(in the rows, 128 means zero)
The rows of Y fall into a few groups, which share some directions, and each row is roughly a mix of its group's hidden directions.
Y, 102 rows:
[[111 134  86 110 102 136  95 120 139 133  79]
 [ 76  86 118 102 133 110 123 145 118 141 155]
 [159 143 137 118 163  95 105 150 152 107 163]
 [103 133  86  87 131 145 132 163 161 125 143]
 [159 136 110 141 147  85 119 128 163  88 146]
 [144 125 116 116 128 127 172  94 172  92 126]
 [117 128 134 140  88 102  86 147 102 134  88]
 [162 127 128 152 109 100 124  79 141 102 100]
 [130 121  75 126 111 140 105 121 159 118  83]
 [141  99 114 140  99 130 173 116 166 112  98]
 [133 121 145 143 112 136 151  64  99 132 103]
 [123 123 120 138  76 150 121 101 115 129  77]
 [150  95 110  97 130 133 134 106 181 130 155]
 [147 113 111 122  91 142 153  73 123 147 106]
 [162  94 118 132 136 115 163  91 153  97 141]
 [ 99 118 163 124 142 142  92 125 101 177 125]
 [ 86 114  99 106 141 121 130 185 129 136 140]
 [142 110 130 132 115 144 156  67 102 113 103]
 [ 96 118 169 146 153 113 136 129  93 148 164]
 [151 129 176 135 121 153 124  90 124 172 128]
 [108 136 142 102 154 107 133 172 119 135 177]
 [113 102 117 119 177 101 117 154 130 123 172]
 [125 121  67  99 136 130 128 149 160 100 131]
 [126 134 100 121  82 128 100 132 155 107  83]
 [113 131 143 129 137 141 142 149  76 177 149]
 [110 124 126 108 162 127  83 179 143 133 144]
 [163 150 135 146 116 120 168 129 155  82 139]
 [132 113 128 128  95 147 126  79 110 148  83]
 [164 151 173 125 139  91 118 117 126 105 158]
 [117  76 114 117 134 111 117 165 165 133 153]
 [131 150 108 116 150 102  97 164 175 123 146]
 [111 135 111 128  80 141 166 126 111 135  83]
 [123 182 175 143 126 133 135 155 111 108 135]
 [ 80  93 135 121 148 130 117 132  97 170 130]
 [140 127  99 113 152 111  97 164 167  97 136]
 [113 190 145 139 108 127 111 163 130 146 111]
 [154 114 104 125 150 111 151 136 156  83 164]
 [108 100 154 157 134 141 163 124  78 146 130]
 [106 118 164 134 146 133 168 129  91 151 162]
 [138 142  95 118 147  92 125 135 147  72 145]
 [143 109 116 155 166 156 143  86 114 160 123]
 [152 168 162 155  91 136 150 111 122 142 108]
 [119  59 126 140 118 118 145 123 140 161 143]
 [132 162 119 135  87 130 104 114 140 115  75]
 [ 94 104 142 147 152 140 174 137  99 151 149]
 [169 130 160 172 113 141 107 159 139 109 126]
 [110 141 145 121 166 124 109 171 132 158 167]
 [105  89 116 132 168 142 163 155 102 135 147]
 [158 117 157 148 132 128 174 115 131  88 155]
 [139 188 162 143 121 156 126 138 110 122 102]
 [152 135 162 140 144 134 168 143 144 102 172]
 [ 94 110  95  87 151 113 106 155 146 111 139]
 [135 180 164 155  91 134 138 133 126 122 104]
 [180  99  94 140 117 130 107 107 147 151 114]
 [164 122  88 123 145 105 127 122 165  89 145]
 [162 158 152 132 137  85  95  93 136 126 132]
 [129 126  89 118  93 149 123  99 151 114  82]
 [ 79 137 119 107 164 103 115 137  94 109 145]
 [135 162 127 120 184 117 121  91 116 107 149]
 [135 111 143 130 168 121 156 149 117 136 186]
 [124 110  83 103 156 108  99 135 168 115 138]
 [131 110 115 113 123 134  77 179 144 152 135]
 [ 86 131 145 137 115 148 139 143  99 183 137]
 [ 88 153 157 124  99 122 164 134  93 109 139]
 [189 143 140 161 113 137 130 133 163 119 123]
 [105 159 181 148 112 144 155 137  98 132 127]
 [118 108 166 153 137 110 117 105  74 148 128]
 [125  88  84  96 144 147 138 117  93 120 110]
 [108 108  75 118 131 164 137 106 128 153 101]
 [153 152 152 133  87 123 103  81 122 131 102]
 [178 118  99 131 139 116 108 134 177 111 137]
 [ 81 129 177 124 124 135 163 134 109 138 150]
 [153 104 110 128 173  98 130 123 129 126 177]
 [ 64 103 123 108 119 126 140 129  93 145 118]
 [126 101  90 103 165 111 108 138 168 111 140]
 [123 122  84 111 159 131 111 175 159 125 141]
 [150 124 114 127 111  97 154 128 162  81 160]
 [104 154 120 116 113 131  77 139 161 128  90]
 [120 113  72 111 142 123  87 136 120 134  92]
 [103 122 100 136  91 141 145  98 151 117  83]
 [ 74 118 121 119 117 139 137 168 102 162 132]
 [145 173 150 138 135 163 100 128 105 151  98]
 [125 187 165 151 114 127 123 163 124 122 128]
 [118 140 130 120 154  85  91 174 124 145 148]
 [126  81  85 124 106 132 132 126 148 139  85]
 [126 159 136 137  84 113  84 154 154 132 108]
 [141  96 118 135 159  96 128 121 133  75 156]
 [ 86 117  74 126 118 132 122 135 148 144  92]
 [121  96 162 132 116 157 174 107  98 145 129]
 [146 132 174 122 120 121 138  86  79 132 137]
 [153 142  97 141 117 101 132 126 144  66 118]
 [122 156  85 103 132 139 111 174 148 102 135]
 [130  77 116 100 137 154 105  88 147 137 119]
 [129 100 106  93  95 162 121 124 153 158 104]
 [133 131 104 125  86 148  84 156 137 131  91]
 [143 132 154 143  90 160 142  94  95 122  99]
 [105 119 123  96 162 109  96 145 126 129 178]
 [145 162 180 157 104 129 127 107 121 152 112]
 [ 80 136  96 114 149 112 122 142 100 103  95]
 [117 140 126 162 111  92 135 174 109  90 126]
 [ 77 108 100 124 152 139 154 156 122 157 140]
 [127 117 154 138 144 120 174  74 103 123 136]]

One row of each group comes first, with its name. Which group is each row after those in?
[127 141 150 138 197 133 124 141 160 113 131]
F
[116 123 160 129 112 152 104 101  96 173 102]
E
[155 136 161 140 122 128 146  63 111 125 126]
G

[137 119 140 132 185 130 162 117 123 136 173]
G
[147  98  92 116 148 104 112 102 170 102 130]
E
[133  82 140 146 136 101 156  96 121  87 131]
E
[176 131 102 142 146 135 105 116 173 104 115]
G
[136 179 161 132 114 149 137 155 169 129 133]
E
[100 133 126 128  89 147 117 118  96 145  75]
E
[169 157 149 128  76 141 147 114 139 121 148]
F
[135 147 102 105  89 124 103 123 168  99 101]
G
[110  92 103 115 145 160 169 106  98 134 124]
G
[ 96  95 119  94 149 158  96 134 125 162 131]
E
[128 110  81 103 101 157 168 117 137 125 106]
E
